Each path below is one point turned by a fixed rotation once a step. After each direction that follows a path, write how fast that rotation turns it, in degrees per step (0 if it stays still).
Each turn is a multiple of 5 degrees from 10 to 175, or 0.
Each row of a path follows its step; steps can be skipped.
Rotation 1:
step 2: [-10  -2   2 -25  -2  -3  -1   0 -17   7  -5  -3  -6   1   8  14   1   8
   0  -8   1  -5  -5  -3 -14  -9  18  -7   6  -9  11 -34 -13   6  -3   8
 -11   6   1   3 -12 -18   3 -17   8 -15  -2  -9  14  -9   1  14]
step 5: [-12 -14  -5 -16   0   5 -12  13 -19 -17  -8  11  -6  -5  -8   8 -15  15
  -3 -10  -4  -2   0   4   6   8  -7  -5  10   8  11 -22  -2 -11   3   7
   0   2  15 -10   1 -13   3  -5  -6   1 -27  -2  10   8 -20  14]
step 8: [ -8   7 -12 -22   0 -19  10   1  -6 -10  -6  12   0  -4   5   6 -15   9
   3   1  24  13  10   6  11 -11  10 -12  13  10  -5  -4  -1 -10   5   2
  -2  14  14 -15  11  -9 -20   5  -3  11  -1  -6 -14   5 -20   9]
step 12: [-18   6  -7  -9  31   2  15 -14   6  -3   0   9  -5   1 -10   7  14  10
  12   3  20  15   4 -18 -12 -10   3   0  -4   7 -17   5  -8   4  -4  -5
 -18 -17  -5   4  -3  12  -8  14   2   3  -9   3  14   2   4  -9]
step 18: [ -5 -16  -3   9   4   4   7 -10   7  -1  10  23  -1   7   8  24 -13   5
   2  15 -27   7  -4  -7 -19  -6   2   3   4  14  -8 -14  -4  -3 -12  15
   5  -9   3  -1 -12   3  -3  -5   1  -8 -14 -26  -3  -1  -6   4]
step 22: [ -3  -8  -4  -7  10   8  -5   9  -3  -3   9   4 -10   0 -12   0  -9   6
 -11   4   0   2   7  15 -28  -7  -9  -6   9  13   8 -17  -8  -9   3 -12
  -6   6  18 -11  33 -16  -6  17   0  -1   7 -13  -4   0 -15  -6]
step 23: [-17   5 -18   5  13 -12  20   6   6 -11   1   8   3   1  -5  -3 -10   9
   0  -5   9  13   3 -12 -15  -2  14  15  11  15 -10   4  -8 -25  -4  15
  -5  -1  -7  -6  -5 -20  -7   1   8  25 -12   3   1  -2   7  -6]
step 30: [ -2 -16   2 -19  16   9  10 -19  -5  14  16  18  19 -10   1  -9  -4  12
  -9  19  -2   9  -3   9   2   8  -9  -5  -7 -17   6 -10 -16   7   3  -5
  -6  -4  19 -10   4   6 -11 -11  -6   9   8 -11   4   5 -12   1]
Directions:
[-2  1  2  0  3  0 -1  3  0 -4 -2  3  3 -3  4  3  6 -4 -4  3  7 -1  4 -5
  1 -1 -1  0 -4 -1  2  3 -2  1 -4  8 -3  5  3 -2  3  4  1  1 -1 -6  1  3
 -5  2  2  2] -> 85
[ 2 -5 -4  1 -8 -1  1  1 -3  6  1  0 -2 -1  3 -1 -2  0 -2 -1 -4 -2  5 -1
 -6  0 -1 -2  1 -1  0 -6  7  5 -5  2 -2  2  1  1 -2  1  3  3  1 -6  1  4
  2 -1  0 -4] -> 95
[-3  3  0  6 -3  4  1  3  1  6 -4  5  3  3  2 -2 -3 -6 -2  4 -3  1 -2  1
 -4 -3 -4 -2 -1 -3  0  1 -3  0  3  1  0 -4  4 -2  2 -5 -8 -1  5 -2  4 -3
 -1 -1  2 -3] -> 95
[-1 -2  0 -4  0  1 -1  2  1 -3 -1  5 -4  7  4  6  1 -1  3  0 -3  0  1  4
 -4 -5 -4  0 -2  5 -8  4  2  0  3 -3  2 -4  3  3  3  3  2  3 -3 -3 -5  3
 -3  3  0  0] -> 170
[-2  2 -1 -1 -4 -1  2  1  1  0  2 -8  4  7  0 -4 -3 -5  0  3  1 -1  1 -5
 -3  1  3  0  0 -2 -6  0  2  2  4  7  5  2 -3  1  1  4  3 -1 -3  4 -2 -7
 -5  4 -2 -1] -> 145
[ 1  0 -1  3  1  1  3  0  1 -2  0  0 -3 -2  1  1  3 -7 -5  3 -3 -3 -1 -6
  1 -4  2  1  5  5 -3  0  0 -4 -6 -1  0 -9 -4  0 -7  3  1 -4  0  0  1 -1
  4  3  1  0] -> 130
[ 5  2 -2 -2  6  5  2 -3 -2  8  5 -1  0  2 -1  0  2 -1 -5  4  0 -3  3 -1
  2  1 -1 -5  4 -2  2  1  0 -4  2 -6  2  2  1 -3  5  1  2  4 -1  2  1  4
 -3  5  3 -3] -> 135
Rotation 2:
step 0: [ 15  -9   0  10   6  -3   9  -2   5 -18   7  -3 -28   6   3  -5  -2  -5
  16   8   2   4   1  13  -7 -12  16  11  -2  -3  11  21  -2   7  10   8
   6  10 -18  -4   5  -2 -24 -10  -5   1 -15  -9   3   7 -13  -5]
step 1: [  2   8   5   2   7 -16  -1   4  14 -11  15  -6 -23  24   0   1   5   3
  -2  11   4  -2   8  12   9   2   5   6   9  -6   6   3  -7  18  -8  -7
  -4   3   7   3 -19  27 -10 -12  19   2   5   4  13 -13   1   6]
step 16: [ 17  -6   6   1   4  -8  -8  -9  16  -7   5  -3 -23   8  10  18  -1   5
   8  20   1   4 -21   7 -13  13  -1   0  -2 -13 -10 -10  -2   7  24  -6
   6 -12 -12   5   1   5  -4   1   5 -11   3 -18  -9   3   2  -6]
step 18: [  0  11  -7  -1   8  -4   6  -6   4 -13   7  -1 -18   3 -21 -16   0  16
 -10   5 -22  12   0   4  -1  17   7  -7   8  -9   4   2   8   7  -2  -8
  -8 -19  -2   6  -2  -3 -20 -10   8  20  -9   4   9  10  10  13]
step 19: [ 20   4   3  12   8 -14  -7   7 -16 -14   8   3 -10  -5   5 -16   2   8
  22   3  -1  14   6 -13  -6   3  20  -3 -14   2  -2  -6   8  14   2   0
  11   8  -1  19  -8   4 -10 -17  -5  -5 -19  -5   9   2   7   3]
step 22: [ 18   9   8  -4   1 -10  -3  -3   9   5   5  -4 -27   2 -32   1   1  17
   1  -6  -4  -3 -11 -15   1  -3   6   6  13  11   6  -2  -9   7 -13   6
   1  11   7  20   8  -9  -2   2  17   2  -2   9   5 -17   2   0]
step 23: [ 27  -6 -18  -3   4 -14 -15   5   5  12   5  19  -6   0   1 -11   2 -19
   6  -3  17   6 -23   3   0  -3  10  -1   6  10  -7  15   2  13 -10   8
  -1  11  -8  -2  -2 -10  -9  -9   2  -8 -14  13   6  -3  -2  -3]
step 24: [ 14   8  -4  -5   5  14 -21   7  12   5  -1   1 -18  -4  12   7  17  -5
  -8   6   6   0  -2  23   7 -10   3  -2  13  16 -16   4   2   5   3  -6
   1 -23   7   5 -10  12   8  -1  20  -2  -8   7   1  -4  17 -10]
Directions:
[ 2 -5  3  5 -7 -4  5 -5  0  5  5 -4 -1  1  2  3 -1  5  2 -6  5 -1 -1 -2
 -4  0  2 -2 -4  4  1 -1  0  1 -1 -3  2 -6  1  6 -2 -2  5  2  0 -2 -1  0
  1  0 -1  1] -> 125
[-1  5  0 -1  1 -3  2 -7 -1  3  3 -2  3 -2  8  2 -2  4 -2  4 -3  3 -4  2
 -2 -4  1  0  0 -2 -8  1  1  0  0  6 -4 -3  1 -3  5  0  1 -1 -1 -3  0  4
 -2 -5  5  0] -> 35
[-2  5  4  1  1 -1  0  2 -2 -5 -7 -6 -4  5 -6 -5 -2  5  0 -2  1 -1 -3 -1
  2 -3  2 -2 -4 -1  5  5  0  2  0  1 -1 -3  2 -6  0 -6 -1 -3 -3 -5  0  1
  1 -3  2 -1] -> 100
[ 4 -3  1 -3  3 -2  5  2 -5  1  3 -2  2 -1 -4  1 -1 -4  3 -2  1 -1  1 -4
  9 -4  1 -1  4  3  5 -6 -2  3  4  3 -7  1  2 -1  0  2  4 -2 -1 -2 -1  1
 -1 -4  2  4] -> 40
[ 3  3 -4  0 -3 -3  3  2  6 -2  1 -1  0  3 -1 -2 -2 -2  2 -1  1  4 -2 -3
 -4 -8 -3 -1  1 -7  4 -4 -4 -6 -1 -1  1 -1 -4 -1  1  3  3  0  4  2  6  0
  4 -2  1 -3] -> 70
[ -1  -3   5  -2  -3   2  -2   4  -1   3   1   0  -6   3   3   1   4  -4
   2  -2   1  -1 -10   0   3   3  -5   1   4   4  -2   1   3  -6  -2   3
  -1  -1   2  -4   0   3  -1   5   0   0   0   3   7  -4  -1  -3] -> 35
